One turning vector, and how many steps it has turned
The counts run from 0 to 494.
2,16,8,3,-3,4,-14,-20,-2,-23,-3,23,-16,3,-9,11,-2,3,6,9,-3,-6,-4,17,-15,-15,0,31,-8,-9,8,-11,5,18,-9,10,-1,-1,19,11,23,-5,-7,-31,25,22,-35,-13,-6
4
3,13,11,-3,9,8,-9,-11,-18,-18,-1,8,-26,3,-12,2,1,1,8,17,3,-5,-7,16,-20,-16,14,17,1,-10,-15,-20,-8,19,-10,5,-14,-11,4,14,19,-4,-5,-18,28,21,-35,-21,4
286
-15,6,9,-6,-1,-12,-3,-11,-11,-20,7,13,-10,-6,-6,23,5,9,8,17,-2,-5,-12,-1,-17,-15,-20,3,25,-4,-5,-23,10,-2,-12,-10,7,-14,4,47,9,-18,-3,-16,17,15,-28,2,6
295
2,0,15,0,0,-12,-2,-10,-8,-27,-10,6,0,-1,-15,18,5,4,22,4,-6,-10,-7,1,-24,-24,-14,11,12,-3,-6,-6,6,-5,-8,-5,0,-13,3,48,25,-6,0,-8,23,25,-23,-3,9
235
-17,5,-8,-3,-8,1,-20,-11,-4,-18,-11,29,-2,6,5,22,-16,3,-23,14,-20,2,-16,2,-7,-5,-6,11,15,-6,10,-14,10,31,-20,9,2,3,25,14,3,-27,13,-12,9,15,-27,-8,10
134
-10,3,1,3,-12,11,-17,-5,-2,-17,-10,17,-19,6,4,15,-19,3,-20,19,-20,-3,-11,15,-1,-3,24,12,14,-6,-6,-29,1,27,-24,9,-1,-2,23,10,-1,-5,-6,-7,-2,7,-41,-21,4
273
-4,9,14,-18,3,-16,-9,-11,-16,-36,-5,-3,2,13,-8,12,-2,33,-12,7,-25,2,-4,3,-23,-6,4,3,17,-7,-9,-25,2,11,-10,3,-9,-8,20,19,10,-4,1,-28,16,11,-26,0,5
301
-4,-26,3,4,-10,4,-7,3,2,-11,-24,9,6,-5,-3,30,-15,-11,-7,11,-21,-13,-4,-8,-3,-15,2,2,27,0,-9,-12,4,19,-22,-1,9,-4,14,41,3,-11,16,9,2,9,-23,-15,25
322
-10,10,15,0,-1,8,-17,-12,2,-26,-3,10,-2,-1,14,2,-13,4,-6,6,-17,-5,-27,9,-31,-7,2,16,29,3,-8,-9,2,21,-24,3,-18,-9,18,11,7,-18,8,-8,5,27,-30,-10,7
129
-2,-3,4,-3,14,8,-4,-19,1,-16,-9,13,-18,-15,-14,10,1,-6,9,12,-8,-7,-4,12,-11,-11,-12,22,8,-4,0,-8,5,16,-3,5,0,-10,15,14,16,-24,13,-41,39,20,-24,-8,7
423
2,-4,0,-8,-6,-14,-8,-7,-14,-23,-12,8,-4,10,-26,35,-4,11,-19,6,-14,-6,10,7,0,-16,4,1,6,-19,-8,-25,-1,9,-12,4,13,2,22,37,10,7,-5,-12,12,-1,-35,-12,8
164
5,-3,16,0,-9,8,-22,-8,-7,-11,6,6,-3,9,1,20,-10,-2,-25,7,-1,-12,-2,8,-15,-12,7,19,20,-8,-13,-20,-1,28,-25,10,6,4,26,6,3,10,7,-11,-7,7,-42,-22,3
54
0,-11,3,-14,-5,-16,-9,-8,-18,-22,-21,12,8,14,-13,30,-6,19,-6,13,-19,2,11,-15,-5,-11,-4,7,0,-5,0,-20,14,23,-7,9,14,-4,20,26,13,-5,17,-24,26,4,-15,-4,17
306
12,-20,19,-6,6,12,-12,-11,-4,-14,-13,-7,4,-1,-2,12,-10,-2,-7,6,-14,-12,4,-2,-21,-9,6,22,19,5,-19,-6,0,34,-15,9,-3,-5,24,2,10,2,30,-27,20,12,-20,-18,19
255
-12,6,6,-2,-8,3,-7,-16,1,-18,-9,28,-16,2,4,13,-8,8,15,23,-9,1,-6,-3,-5,-4,-3,30,-2,4,12,-15,21,22,-7,8,7,-9,16,10,12,-17,10,-37,30,16,-21,-5,5
419
-6,-26,11,5,-16,3,-7,-1,6,-10,-11,4,2,-9,5,31,-12,-8,-7,14,-17,-14,-5,-5,-4,-11,-2,5,34,5,-11,-16,10,13,-25,-4,16,-6,16,40,-3,-5,14,0,-7,3,-26,-15,18
324
-9,10,8,8,-6,1,-20,-16,6,-22,5,19,2,-4,2,17,-7,-7,-12,0,-7,-10,-21,16,-23,-14,-18,19,27,-7,4,-5,5,13,-23,2,-3,1,23,22,10,-18,2,-11,2,24,-35,-7,0
408
-21,5,2,-4,-4,-5,-5,-15,4,-24,-2,21,-10,-8,-2,20,-3,12,-1,15,-18,0,-12,6,-5,-3,-18,11,20,-2,10,-21,17,4,-9,-2,10,-6,21,29,5,-27,3,-32,17,12,-26,4,4
78
-15,-6,6,-4,-6,7,-10,-17,1,-7,2,22,-14,-6,6,23,-9,4,-8,23,-7,-1,-6,-4,1,0,-12,21,17,2,6,-24,20,25,-14,7,20,-2,22,10,-3,-20,17,-38,16,6,-26,-6,6
138
-10,5,5,3,-13,-1,-2,-12,7,-27,-7,18,-22,-2,-8,20,-3,10,4,13,-17,-2,-2,19,2,-8,4,17,7,-8,8,-26,10,-2,-10,1,12,-5,22,32,10,0,-20,-28,11,7,-38,-6,-6
219
-2,-1,-2,-4,11,12,-4,-12,-1,-22,-25,11,-25,-5,-15,8,-8,-2,7,14,-22,-4,-2,15,-4,-7,17,17,-3,-3,-2,-13,-3,23,-3,10,-11,-9,15,8,15,-16,5,-27,37,17,-26,-16,12
146
15,-2,20,0,-9,4,-18,-6,-13,-24,-14,7,5,19,-3,13,-11,3,-1,5,-3,-10,2,-2,-24,-17,15,28,-1,-3,-11,-8,-1,30,-19,13,-5,0,18,10,23,16,9,-6,12,17,-28,-23,10
116
6,-19,9,-2,2,5,-6,0,-1,-25,-32,-2,7,2,-6,15,-15,-4,2,4,-33,-11,-4,1,-16,-13,17,3,17,4,-14,-3,-6,21,-13,5,-14,-10,14,26,15,-6,17,3,16,18,-17,-18,26
318
-6,-4,2,-13,21,10,-4,-10,-14,-11,-8,2,-23,-11,-15,8,-4,0,-1,20,-13,-4,-8,8,-12,-8,6,1,18,-5,-19,-19,-8,22,-6,0,-13,-15,4,16,6,-26,13,-25,38,17,-24,-13,17
427
0,0,-2,-14,12,-8,-7,-16,-11,-25,-16,10,-6,2,-25,18,-1,11,-6,9,-16,-2,5,6,-8,-12,-5,13,-3,-11,0,-14,4,20,-1,11,0,-5,21,14,17,-13,12,-36,41,12,-21,-6,11
364
-3,14,16,8,-4,11,-12,-11,1,-19,0,16,-20,-3,6,1,-6,-7,18,15,-2,-11,-19,15,-26,-14,7,25,11,0,-6,-10,0,13,-17,1,-16,-12,4,18,18,-12,-8,-10,15,32,-34,-15,3
345
1,-17,6,-2,4,-4,-1,-5,5,-32,-27,-5,3,-7,-17,23,-7,5,-2,-1,-34,-11,-3,13,-9,-14,2,-4,26,-4,-9,-9,-4,2,-10,-2,-4,-9,20,43,12,-8,3,-8,11,11,-25,-5,17
378
-13,-5,-5,0,7,14,-6,-4,-8,-4,-3,10,-26,-12,-7,16,-9,-12,-13,22,-11,-8,-12,16,-3,-8,9,-2,28,-6,-15,-26,-7,21,-20,-1,-3,-8,10,24,-3,-23,2,-7,12,9,-37,-20,14
211
8,1,10,-10,6,-2,-8,-11,-26,-10,2,2,-22,7,-23,20,3,8,-5,17,5,-6,12,5,-10,-17,9,12,2,-15,-19,-30,-5,18,-9,6,7,-7,8,19,12,6,-1,-25,27,4,-37,-19,5
226
-10,19,-1,5,1,1,-15,-12,-6,-23,-8,22,-12,0,-5,10,-8,-6,-1,9,-7,-6,-22,19,-21,-17,-2,12,12,-11,0,-10,-4,15,-18,4,-16,-6,10,25,17,-22,-6,0,18,32,-36,-12,6
348
7,-12,11,-9,-8,-4,-4,-1,-19,-24,-18,1,-10,16,-12,22,-8,17,-4,18,-18,-4,17,-4,-2,-12,27,9,0,-6,-15,-29,1,20,-10,8,8,-7,13,24,12,18,-1,-14,15,-1,-28,-18,12
445
